Named moves (each a turn or a mirror), then the moves between two rows, first move first; the first pair answered
move k104:
[  1.9   3.7  28.9  -2.2   9.1  -7.2   7.8  -4.5  -2.5  -9.1 -15.6   0.6
 -12.1  -0.3   2.4  -8.8   3.4] => [  1.5  13.6   9.4  -8.6   8.2 -15.6   0.9  -3.8  11.2  -3.4  11.1 -18.4
  18.0 -12.7   7.3  10.2   3.9]
[ -2.0   7.3 -21.4   1.7  -3.3  -2.8  -5.8  -0.9  -1.6  13.5   9.8  -2.3
   5.4   8.2   1.7   0.9  -2.1] => [ -0.6   3.9 -10.4   5.4  -2.7   0.0  -0.9   2.4  -7.5  10.8  -7.8   9.4
 -11.7  18.3  -1.3 -10.7  -0.4]
[ -2.4  21.3  13.5 -17.1   4.9 -20.7   8.8  -0.9  13.2  -2.4   4.4 -29.5
  38.5 -13.8   9.1  10.4   4.2] => [  1.0   9.7  42.3  -6.1   7.7 -10.6  17.7  -1.1  -3.5 -10.1 -36.6  -4.9
  -6.7   4.3  -0.1 -16.5   4.7]
move k596:
[ 43.3  18.9 -51.9   7.0   2.8 -27.7 -22.1 -10.1 -28.7  39.1  16.0  -0.2
 -30.4  29.9 -10.5  10.8   5.0] => [ 30.4  -4.0 -64.0   8.6 -13.7  -7.6 -22.6  -1.4 -21.1  38.0  34.2  15.2
 -30.0  18.0 -15.8  10.3   0.8]
[  5.7   9.8 -12.2  -4.2  -3.2  -1.8  -7.2  -0.2   5.9   4.8  17.1 -13.1
  18.2   1.7   3.4   8.3  10.3] => [ 13.8  12.2  -1.7   0.5   1.8  -0.2  -3.4  -2.5  -9.0   8.0 -11.5  -0.2
 -11.9  20.6  -0.4  -7.6  12.7]
[  3.0  18.3  30.1  -5.5  17.9 -13.7   5.6  -4.3  -2.1  -7.8 -13.0 -17.8
  11.2  -2.8   2.4  -2.6   0.9] => [-12.5 -15.8  20.6   5.4  -2.4  13.8   7.6   7.1  -3.6  -8.9 -10.2  17.2
 -19.1  -1.4 -11.0 -15.9  -2.4]
[  3.5 -15.5 -32.1  16.8   5.9  19.0 -17.2   3.8 -14.8   7.7   6.8  14.0
 -35.5  19.7 -11.4 -10.6   4.1] => [  4.0   1.3 -40.1   3.6  12.5   1.8 -20.4   0.3   1.8   7.5  39.4 -19.8
  13.6  -2.6  -1.3  14.7   5.7]
move k278:
[ 13.2 -10.3 -20.2  -1.1  -5.1  -2.6 -12.0  -0.2  -5.0  -3.4 -19.5  30.0
  -3.5  16.5  -7.0 -10.0  -3.5] => [ 20.0  14.0  -7.1 -12.0  11.4 -24.4 -10.7  -6.3   1.4  -8.9 -13.0   0.7
  28.3   6.8   1.7   4.4  -1.1]
[-17.8   9.4   0.6  10.2  -9.7  -2.2 -13.2  14.7  17.7  10.4  21.0 -22.8
  15.0 -17.9  12.9  -4.1  -6.4] => [-21.9  -6.8  -9.8  17.2 -20.9  13.7 -15.1  18.4  14.3  14.1  15.2   0.2
  -7.0  -8.4   6.3 -14.4  -7.4]
[ 17.3  23.2   8.3  -7.5   9.8 -10.3  -7.4 -15.9 -27.0   0.3 -17.2  -4.6
   4.4  19.7  10.3   5.6   4.5] => [ 12.3   7.9   0.8  -3.2   0.2   3.9 -10.2 -10.6 -31.5   2.3 -21.2  14.7
 -14.7  24.8   3.8  -5.3   3.5]
move k666:
[  6.6   9.4  20.0  -3.7   4.5  -5.2   6.1  -3.5  -2.1  -5.0  -9.0 -11.7
   5.6  -4.2   3.6   1.1   3.1] => [ -0.3   0.3  -9.4  -1.5  -8.4   3.3  -3.2   2.3   7.9   3.5  14.5  -6.8
  15.1 -10.2   4.3   9.7   1.2]
[  9.0  18.6  -1.6 -10.5  -2.2 -18.8  -7.3  -3.3  -0.8  12.6  -1.8 -28.8
  25.2  -9.5  35.1  15.2   4.4] => [-13.0 -32.1 -14.9   0.1 -30.6  21.7  -2.6  13.7   4.9  10.0  12.0  13.7
  -1.7 -18.1  21.3   0.7  -1.0]
[  0.2   3.0  -6.0 -10.6 -14.5  -3.1  -5.6 -10.3  20.7   7.3  23.0 -32.6
  27.3  -5.9  -0.9  24.3   0.6] => [-15.8 -36.5  15.7   1.2 -24.6  24.6   7.6   2.1  16.4  -8.4   6.7   3.6
 -10.1  -8.9 -14.0  -1.9  -1.9]

(two moves a pair)
[  4.0  18.7   8.4  -0.8   0.8  -8.9   3.7 -20.3   1.4   0.5 -10.8  -2.9
  10.0   2.6  16.7 -11.7  -5.3] => [ -2.0  13.2  10.9  -2.1  -1.8  -5.7   5.8 -19.9   6.2  -4.3  -2.7  -6.7
  17.6  -4.4  16.8  -7.9  -4.8]
k596 then k278
[-23.9   4.2 -15.0 -10.5  -2.3  16.1  28.2  -4.5  25.9  -9.7   5.8  42.7
 -11.0  -1.8 -17.7   1.2 -17.7] => [-10.6  33.3 -31.3 -19.5   7.3  -4.7  19.7 -12.3  29.8   1.7  15.5  12.6
  14.8  -1.7  -5.8  20.4 -15.2]
k666 then k666
[-12.9   0.1  43.5  -8.8  12.9  -8.5  17.2  -2.4  14.4 -23.8   7.2 -25.9
  27.7 -30.5   1.7   5.4   3.4] => [-22.9 -22.1  39.4  -2.6   0.3   9.6  21.2   5.6  16.3 -28.2  10.4  -4.5
  12.1 -33.9  -5.7  -4.0   1.2]
k666 then k666
[ -9.1 -26.4 -21.4  -1.4 -19.6  33.6   2.9  24.9  40.9 -18.4  55.3  38.0
  34.6 -19.4  -1.7  -3.3 -16.2] => [  1.3 -11.2 -48.6  -3.5 -22.0  27.9 -10.1  20.9  35.7  -0.1  59.3  31.0
  35.7  -7.8   0.7   5.2 -14.6]
k596 then k666
[-26.9 -15.4  -1.3   7.8 -18.3   8.1 -12.4   9.3   6.3   6.4   1.3   1.8
   2.8 -15.9  -3.7 -14.8  10.4] => [-15.4  -2.0  14.5   9.2  -7.0  -0.6 -10.3   2.3  -5.7   7.2 -24.0   2.2
 -12.5   0.6  -3.1 -23.0  13.9]
k596 then k596
[-6.1 -9.8 -1.8  3.3 -5.8 11.8 -1.4  3.8  8.2  0.0  5.4  4.9 -6.0 -5.1
 -7.0  2.3 -0.2] => [-5.3 -9.9  6.3  4.2 -2.7 11.3  0.4  1.7  8.7 -3.9  1.5  4.1 -5.9 -7.0
 -6.6 -0.2  0.1]
k666 then k596
[-15.6 -30.1  10.4  -3.4 -11.1  11.6   9.0   8.7   7.9 -14.1  19.9   9.3
  10.0 -26.5  -4.7   0.3  -1.0] => [-11.5 -28.7  27.4  -0.9  -6.1   8.7  14.0   5.7   1.6 -20.1   2.2  12.2
  -2.5 -21.0  -6.9  -7.4   1.4]
k278 then k104
[  5.7  16.8  16.6  -9.6   2.7 -14.3   4.2  -2.3  -1.4  -1.9  -4.8 -19.0
   7.5  -2.0  -0.5  -2.7   7.9] => [  2.3  -2.4  10.4  -2.5  -9.6   2.6   5.6   1.6  -9.5  -1.2 -13.4   6.3
 -20.9   8.0  -8.0 -16.2   5.6]
k104 then k278
[-13.2 -20.9   1.5 -12.2  -9.0  12.5  -3.9  -5.0   9.7 -20.5  -2.2   0.5
  -5.6   3.5  -9.2   7.6  10.4] => [ -4.9  -9.8  11.1 -11.9  -1.2   4.7  -3.7  -9.6   1.4 -18.6 -20.2  -3.1
 -14.9  11.7  -7.6   2.3  10.5]
k596 then k596
[  8.4  -9.6  12.1   4.8  -1.8   5.4  44.2  15.5   2.0  -5.4 -17.6  20.7
 -14.9   4.4   1.3   1.8  17.4] => [ 14.2  -8.7  -6.9   5.2  -5.3   7.1  37.8  16.4  -3.7   5.5 -18.7  23.4
 -22.2  14.7   1.4   2.2  17.1]
k666 then k596
[  4.6  11.9  21.4  -7.3   4.9 -16.8   6.5  -5.2   2.5 -12.2  -8.5 -19.4
  13.9  -4.8   9.3   4.7   0.4] => [-10.6 -18.3  23.6  -0.7  -8.8   8.7  12.2   4.9   3.8 -15.9  -9.2   7.9
  -8.2  -7.9   0.7  -8.4  -2.9]
k666 then k666
[  2.4   1.9 -17.9  -2.8 -16.3  12.1  -0.1   1.2   2.8  -9.8  18.8  14.5
  15.5 -11.7   9.4   9.8 -11.9] => [  7.5   3.7 -27.2  -1.3 -17.0  15.1  -4.9   0.8  -1.4  -3.5  15.7  18.9
   7.4  -2.4   7.5   8.6 -14.1]
k596 then k666
[ -0.9   2.6  25.7   2.8   8.0  -5.1  17.1   0.0 -11.7 -14.7 -11.8  11.1
  -1.7   3.1   3.5 -13.6  -6.5] => [  6.6   9.6   2.9   5.1   4.7  -6.5   4.9  -3.0 -19.6   1.3 -16.1  15.6
 -13.8  18.6   0.7 -12.4  -7.7]
k666 then k596
[-12.0  11.4   2.4  -2.6  -2.4   3.4   4.6 -17.4   2.0  -7.9  18.2 -10.1
  18.0 -10.6  -3.2   9.4   4.9] => [ -4.9  18.5 -16.9  -1.8  -2.9   2.1  -2.2 -18.8  -6.3   6.0  14.6  -7.0
   9.5   2.0  -2.4  10.6   5.0]
k596 then k666
[-17.1 -22.1  -8.6  23.4 -11.7   1.3  -7.6   8.0 -11.1   4.0  16.6   2.9
  16.7   7.2  -4.5  -6.2  32.5] => [ -9.4 -18.9  14.7  25.6  -1.0  -3.1  -2.3   6.0 -17.1  -4.0  -4.2   5.2
   4.4  14.3  -6.5 -16.9  34.7]
k278 then k104
[  0.9 -18.6 -13.7   6.7  -4.3  23.5   0.4  16.4   2.7   4.0 -11.8  20.3
  -5.4   7.5 -24.8 -14.2  -3.6] => [ -1.8 -16.9 -29.0   2.9  -7.6  23.4  -4.3  16.2  10.4   7.7   3.5  13.1
  11.3   2.4 -22.6  -5.5  -5.6]
k596 then k278
[ 16.7 -20.4 -34.4  11.6 -14.8  21.1  -7.4   1.1 -10.2  19.9  14.1  13.4
 -15.1  14.7  -4.7   1.9 -11.0] => [  1.0 -35.1 -16.8   8.0 -17.5  23.8   2.4   7.2   6.2   2.4  36.2   8.3
  10.0 -12.8  -2.8   7.2 -14.2]
k666 then k596
[ -2.2   9.6  14.1   7.3  -5.7 -20.2  -0.2  -1.5 -24.5  -4.4 -19.7  -6.8
 -10.0   7.6   2.2  11.4  10.9] => [ -9.7   3.9   3.1   3.9  -9.8 -21.7  -2.4   0.1  -9.5  -3.5   7.2 -16.9
  15.1 -10.4   7.1  23.5   9.7]
k596 then k596
[ -5.2 -17.1  -0.4   6.8  -4.5   2.9  -9.7   5.0  -3.9 -10.1  21.3  17.4
  -2.3  -0.4  -7.0   6.5  -1.5] => [ -0.4 -11.6  -3.5  10.1  -0.8   1.6 -12.4   2.7 -10.4  -5.6   9.0  21.4
 -14.4  11.6  -7.6   3.1  -1.2]
k596 then k278
[-10.6 -13.9 -26.1   8.5  -4.6  17.9  -8.6 -11.5 -29.2  23.1   8.6  13.8
  -9.6   8.2 -32.8  -7.9  -6.4] => [ -0.1  17.4 -19.5  -2.9  11.2 -10.1  -9.3 -23.3 -20.3  22.9  17.5 -24.3
  28.2  -0.4 -19.5  11.7  -3.5]
k666 then k104
[ -6.0   3.6   6.0  -5.9   5.1 -11.8  -1.5   8.2  12.1  -9.1  11.4 -18.3
  23.1  -9.5   8.4   6.7  -4.5] => [  4.8  13.6 -18.9  -3.8   2.9 -13.2 -14.2   3.1   2.1   8.9   6.4 -14.9
  14.1   6.4   8.1   9.7  -3.0]
k596 then k666
